One turn sends every row of this set to another row. A few are shown first. Where does it send the rows asked after them?
Q279: -6 22 -12 -7 -6 36 29 10 12 -7 3 8 -21 -5 3 -9 21 18 10 -11 -13 9 -4 15
 -11 21 3 -10 14 20 28 -4 -7 16 -4 -1 5 24 -33 -10 6 -18 0 -4
Q783: 16 13 2 12 4 15 11 14 2 -18 -30 28 -6 -22 1 5 35 20 14 -4 1 -6 20 -18
 -17 -19 7 -18 -22 29 18 -13 4 1 8 19 21 6 -36 6 -1 -26 6 -10
Q326: 15 18 -9 -2 16 2 -8 27 2 -29 -27 5 20 2 -3 -14 7 25 -8 -5 -16 -13 12 -3
 -36 12 20 10 3 -4 26 2 -22 5 -19 0 21 23 -28 23 -3 -18 11 -27
Q639: 7 18 -17 7 -1 5 9 18 5 -32 -18 0 6 6 -4 -12 12 23 -3 -5 -16 -13 -4 4 -24
 15 10 8 4 1 25 11 -24 8 -33 7 18 36 -29 17 -4 -4 18 -16
Q838: 8 -4 -18 -2 -5 2 10 14 4 -29 -14 4 8 9 -4 -9 13 19 0 -2 -12 -10 -2 5 -9
 31 8 22 17 7 26 2 -19 2 -29 10 33 21 -23 11 8 -1 2 -16
Q204: 11 -4 0 4 10 27 27 1 2 -3 -25 35 -1 -16 -9 -9 35 2 8 0 14 -1 23 -10 -6
 -8 12 -1 1 39 15 -21 18 10 26 12 27 -8 -31 5 -3 -9 -14 -2
Q686: 27 -4 2 8 12 5 8 13 5 -13 -27 24 13 -14 -2 -14 23 21 9 12 17 -11 38 -19
 -17 -4 18 6 -10 24 27 -15 3 -4 17 6 26 1 -20 4 14 -35 -10 -18
Q434: 0 25 -15 -2 -7 33 29 9 4 -5 -5 11 -23 -5 1 -10 38 19 13 -7 -12 1 -7 18
 -11 20 4 -12 19 18 25 2 1 13 -12 4 3 19 -36 -6 9 -4 -1 0
Q174: 16 -10 -15 -1 8 13 13 17 7 -17 -16 9 28 14 -16 -19 6 6 -7 -10 -1 -16 23
 10 -25 25 26 35 29 13 20 -4 -2 14 2 2 36 0 -24 16 11 0 -6 -10
Q348: 12 23 4 10 14 20 13 9 3 -11 -27 25 -4 -19 -7 -4 26 12 6 0 -1 1 22 -14
 -24 -28 11 -21 -19 29 10 -14 6 19 22 8 9 9 -43 7 -14 -21 7 0
Q630: 29 9 -1 19 19 15 18 5 2 -2 -26 23 14 -6 -14 -24 22 10 4 14 20 -14 41 -7
 -29 -19 28 2 -2 26 14 -9 14 16 30 1 11 -2 -31 8 4 -18 -3 2
Q210: 8 10 -15 0 21 26 18 18 9 -13 -22 6 29 12 -23 -33 4 -1 -14 -8 -1 -14 23
 11 -36 9 34 18 25 15 16 2 -5 31 3 -8 17 11 -29 26 -6 6 4 -2
Q718: 28 12 0 11 17 7 5 20 6 -16 -40 23 13 -20 -5 -16 31 23 12 14 14 -14 37
 -19 -23 -16 20 -12 -17 25 27 -6 0 4 6 6 15 7 -28 16 7 -30 2 -13
Q463: 4 -8 -18 -3 -1 14 23 8 7 -19 -9 4 14 13 -16 -19 11 4 -3 -3 -6 -14 3 13
 -6 30 16 29 31 18 18 0 -10 16 -13 2 29 12 -26 14 4 14 -5 -2
Q998: 13 11 0 14 13 28 24 -4 2 -2 -18 28 -3 -13 -9 -12 22 1 3 -4 8 -2 24 -11
 -23 -23 12 -7 -5 33 5 -18 15 22 34 6 13 -1 -39 2 -10 -13 -4 5
Q696: 14 -6 2 2 3 15 16 10 5 -14 -25 31 -3 -20 -1 4 31 13 13 -1 7 4 23 -17 -5
 -4 6 -5 -12 35 22 -23 9 0 16 18 35 -2 -30 1 3 -24 -9 -13
Q868: 1 26 -16 8 7 18 19 13 7 -24 -11 -2 8 10 -12 -23 0 10 -10 -6 -14 -11 1 11
 -31 4 19 7 9 6 17 9 -21 28 -17 -3 6 36 -33 17 -14 1 21 -1
Q417: 27 16 1 11 21 8 6 18 6 -10 -28 19 14 -12 -12 -21 14 14 4 15 9 -2 38 -13
 -31 -23 26 -12 -17 23 20 -10 2 22 24 2 7 8 -33 9 -1 -31 6 -4
Q883: 20 -1 -12 -2 7 3 0 26 0 -27 -29 11 23 4 -7 -11 23 22 -1 -4 -8 -22 17 3
 -21 25 20 24 19 4 28 3 -9 -4 -20 8 37 6 -24 24 11 -4 -3 -22
Q960: 0 10 -19 8 4 23 29 4 10 -16 -6 -1 13 17 -19 -27 1 0 -9 -8 -6 -16 7 17
 -23 12 21 22 25 17 11 5 -12 28 -6 -3 13 20 -31 14 -7 12 7 9
Q412: 15 27 -16 11 19 20 8 14 5 -21 -24 4 23 9 -10 -27 3 14 -13 -13 -4 -23 19
 2 -51 0 26 9 8 2 16 8 -17 21 -8 -6 9 24 -31 23 -8 -7 17 -12
Q811: 7 18 -17 1 -12 26 24 8 7 -8 4 6 -22 1 0 -5 24 18 14 -11 -16 6 -4 15 -15
 22 0 -8 18 20 20 -2 0 19 -2 7 6 14 -39 -14 18 -11 1 3
Q457: -2 19 -15 -8 -8 32 25 18 14 -10 -4 7 -18 -5 -7 -8 27 13 16 -8 -16 8 -2
 17 -7 21 3 -16 17 28 26 -1 -3 27 -8 2 4 15 -40 -4 13 -7 2 7
Q988: -2 22 -17 3 -11 40 34 7 16 -11 -2 6 -20 -4 2 -10 27 17 17 -19 -6 -6 1 13
 -15 18 1 -11 15 28 22 1 -6 18 -10 2 4 18 -35 -7 17 -11 4 4
Q129: 21 -3 4 2 20 11 14 12 3 -2 -30 27 16 -13 -14 -22 28 10 6 21 17 -7 39 -7
 -11 -5 28 7 2 28 25 -16 14 6 24 0 21 -5 -24 10 4 -20 -17 -8

Q696 goes to -> Q348
Q811 goes to -> Q279
Where do these go?
Q639 goes to -> Q960
Q129 goes to -> Q718
Q210 goes to -> Q883

